In the data rows, the value 128 means zero.
Some points, one per row:
[137 162 161 151 107 146 139 119 113 128 140 150 137 103 161 131 121 105
 131 152 135 137 127 141]
[168  72 111 164 126  88 112 162 121 135 109 135 185 182 139 145 149  87
 149 132  82 135 108 143]
[134 114 126 111 129 146 105 124 126 109 119 139 114 127 126 113 101 112
 123 132 114 124 135 136]
[ 88 158 117  80  86  99 174 175 167 108 111 119  86  70 112 114 124 186
 171 133 195 106 178  89]
[161 106 138 120 127 130  84 135 127 139 100 143 136 140 117 145 153 112
 112 144 126 109 117 128]
[ 99  76 115  99 165 141 122 163 128 153 132  93 123  80 129 139 117 100
 121 141 152 165  98  88]
[144 102 140 161  99 164 139 100 104 118 144 113 145 152 114 142 145  61
 126  78  81  97 161  93]
[157 130 115 165  83 176 128  87  60 115 166 148 169 141 135 120 143  75
 147 131  81 104 157 135]
[117 103 140 187 109 153 124  74 115  89 141 119 147 126 124 124 132  92
 158 145  88 141 141 163]
[141 111 135 150 129 113  94 108  97 120 113 147 141 171 143 119 126  98
 136 112  90 115  96 157]
[125 126 124  69 123 125 139 151 172  86 138 116 100  83 116 117 127 144
 120 133 114 124 109 136]
[139 135 120  94 123 167 120 142 145 112 111 134 147 116 152 119 124 140
  85 155 119 163 115 143]
[123  74 125 102 128 168 115 152 128 151 119 117 147 107 140 160 125 116
 165 111 172 148 162 118]
[109 180 144  78 141  98 149 131 179 133 105 124  92 137 144 119 102 193
 110 118 180 138 115 125]
[143 142 124 199  89 161 166  77  95 122 181 140 172 105 118 141 182  40
 140 155 138 111 149 122]
[145 115 138 154 109 143  90 131 114 105  94  98 178 127 157 118 177 111
  75 138 137 164 125 122]
[122 123 123 195  94 155 140  91  52 109 185 163 167 114 138 116 156  87
 155 147  81 103 141 123]
Then 14 other points, each followed by its number:
[141 143 127 154 136  95 132 105 107 107 144 142 123 178 152  96 139 111
  97 166  91 120 106 143] 0
[115 114 173  98 143 155 110 125 127 126 106 128 164 156 172 128 112 108
  85 154 143 158 127 124] 1
[122 148 123 136 139 123 122 102 112  98 122 124 108 112 117  96 115 181
 116  87 147 114 130 111] 2
[122 120  98 123 137 112 164 103 110 162 162 113 123 141  82 115 132 151
 164 125  97 104 103 134] 3
[130 135 138 139 128 127 144 120 135 142 125 133 118 133 142 103 125 127
 129 126 131 122 135 139] 4
[161  86 134  96 111 147 115 160 137 134 131 139 142 110 151 158 101 127
 108 120 181 139 131 148] 5
[115 126 114 138 130 110 155 132 137 113 112  97 113  86  86 137 141 129
 142 134 174 113 132  94] 6
[105 121 139 129 139 144 123 151 165 118 116 141 130 124 142 151 153 134
 106 115  99 133 172  88] 7
[105  87 155 180 146 110 137 116 116 160 166 167 148 176 119 115 106 104
 179  79  77 117 117 162] 8
[148 128 113 105 110 215 161 175 123 146 127 146 170  90 130 123 126  91
 162 155 151 167 155 121] 9
[122 113 144 108 161 164 118 135 103 113 153 135 134 155 116  99  86 133
 102 111  80 125 123 154] 10
[155 102 134 171 140  94  94 152 127 140 127 151 126 160 116 146 132 101
 143 147  94 137  95 150] 11
[124 101 137 141 108 142 122 133 143 121 136 137 132 138 129 156 151 110
 132  99  87 121 150 135] 12
[145  84 155 102 115 150 101 149 139 116 103 110 135 100 156 136 133 106
 105 146 145 132 135 129] 13
Which three of these numbered points are nearest to each point below, looking only along the 7 directions in which the first points spread most? Their numbers follow each, nearest first.
[126 104 126 206 130 128 101  55  99 151 173 146 111 157 110 144 138 109
 163  81  83 122 127 117] > 8 12 3
[119 132 107 135 118 124 149 150 131 123 110 105 110  97 106 149 151 169
 154 141 171  95 144 118] > 6 7 4
[128 150 115 163 106 134 130 137 105 117 163 154 135  84 138 159 161  85
 145 153 123 125 161 108] > 9 6 4
[137 117 153 182 120 190 134 111  97 149 130 126 175 129 130 132 127  82
 175 136 147 141 136 129] > 9 12 4
[110 117 136  80 100 111 195 154 199 130  87 104 107  45  68 116  99 134
 181 151 177  82 109 110] > 6 2 7
[160 129 118 157 168 117  90 123  94 148 128 132 139 163 136 107 143 143
  81 158 140 154 105 116] > 1 4 0
[ 95 125 135 152 161 116 145  87 116 125 146 116 126 145 125 160 127 129
 129  91  72 121 180  84] > 12 3 4
[132 143 132  90 150 154 120 124 145 137 116 118 124 161 141 130  80 151
 123  88 112 141 103 152] > 10 2 4
Now 14 new points, numbered from 0 again:
[131 156 133 125 100 128 138 160 129 152 110 137 115 151 129 135 117 145
 128 114 145 117 151 149] 0
[102 132 128 108 135  84 155 114 135 151 124  75 103 120  89  92 100 174
 122  73 142 100 140 122] 1
[133 121 128 128 137 134 100 112 120 133 109 115 125 110 117 102 125 171
 129 143 155 134 120 148] 2
[115 114 147  94 136 133 131 146 156 148  94 129 135 155 111 122  99 152
 143  76 144 103 114 144] 3
[165 148 143 138 133  89 110 104 132 129 134 139 145 134 142 109 131 143
 133 148 134 120 114 165] 4
[127 116 108 115 134 119 117 139 132 108 159 128 122 125 116 148 104  77
 107 152  62 124  99 139] 5
[117 104 129 134 164 147 110 116 119 160 157 142 135 133 139 141 108 138
 145 102 116 148 142 148] 6
[114 106 138 131 144 166 106 125 105 113 118 142 119 153 154 130 113 108
 128 106 116 169 117 129] 7
[125 124 111 204  71 109 136 106  89 118 123 139 130 153  98 118 152 100
 145  92  99 105 143  86] 8
[124 168 117 136 121 152 158 124 121 150 155 134 104 114 105 140 123 153
 132 108 149 108 125 134] 9
[170 135 142 133 107 107 116  91 108 102 132 135 126 157 155  98 123  82
 127 166  64 117 107 160] 10
[105 131  90 144 109  90 133 116 135 130 121 108 108 107 107 119 132 165
 174  94  77  83 158 100] 11
[130 165 139  82 121 127 147 146 142 144 125 147 131 124 143 120 103 137
 113 135 157 118 107 149] 12
[ 92 126 115  70 156 131 134 115 170 135 163  91  71 115 116 104 110 162
 120 100 108 123 153 120] 13
Which three of these numbered points are nearest to each point below, looking only along the 7 directions in which the first points spread most? Their numbers follow each, nearest first.
[100 128 123  52 149 161 152 180 172 121 114 125  95 101 133 139 107 130
 124 141 162 118 116 101] > 13 1 12
[177 103 163 123 108 234  80 150 111  94  95 125 143 102 146 131  87  95
 116 119 153 135 142 110] > 7 6 2
[ 97  95 137  92 169  85 123 139 166 147 112 107 114 133  99 127  96 187
 144  76 131 155 121 137] > 3 1 13
[153 120 129 165 117  90 104  70  95  88 116 133 139 166 152 106 148 109
 112 147  90 129  92 143] > 10 4 5
[165 117 122 150 118 114  62 109 117 115 147 159 137 162 105 137 162 141
 136 133  64 119 130 159] > 10 5 4
[125 145 109 137 137 111 136 135 135 128 119 120 107 142 134 134 136 165
 105 121 125 114 142 123] > 0 2 12
[116 161 120  88 100 113 213 191 172 131 134 123  95  66  82 146 147 178
 169 157 172  75 136 126] > 1 11 9
[133 152 144 106 139 132 141 159 145 156 129 128 131 123 127 146 126 172
 120 116 162 139 127 129] > 12 2 0
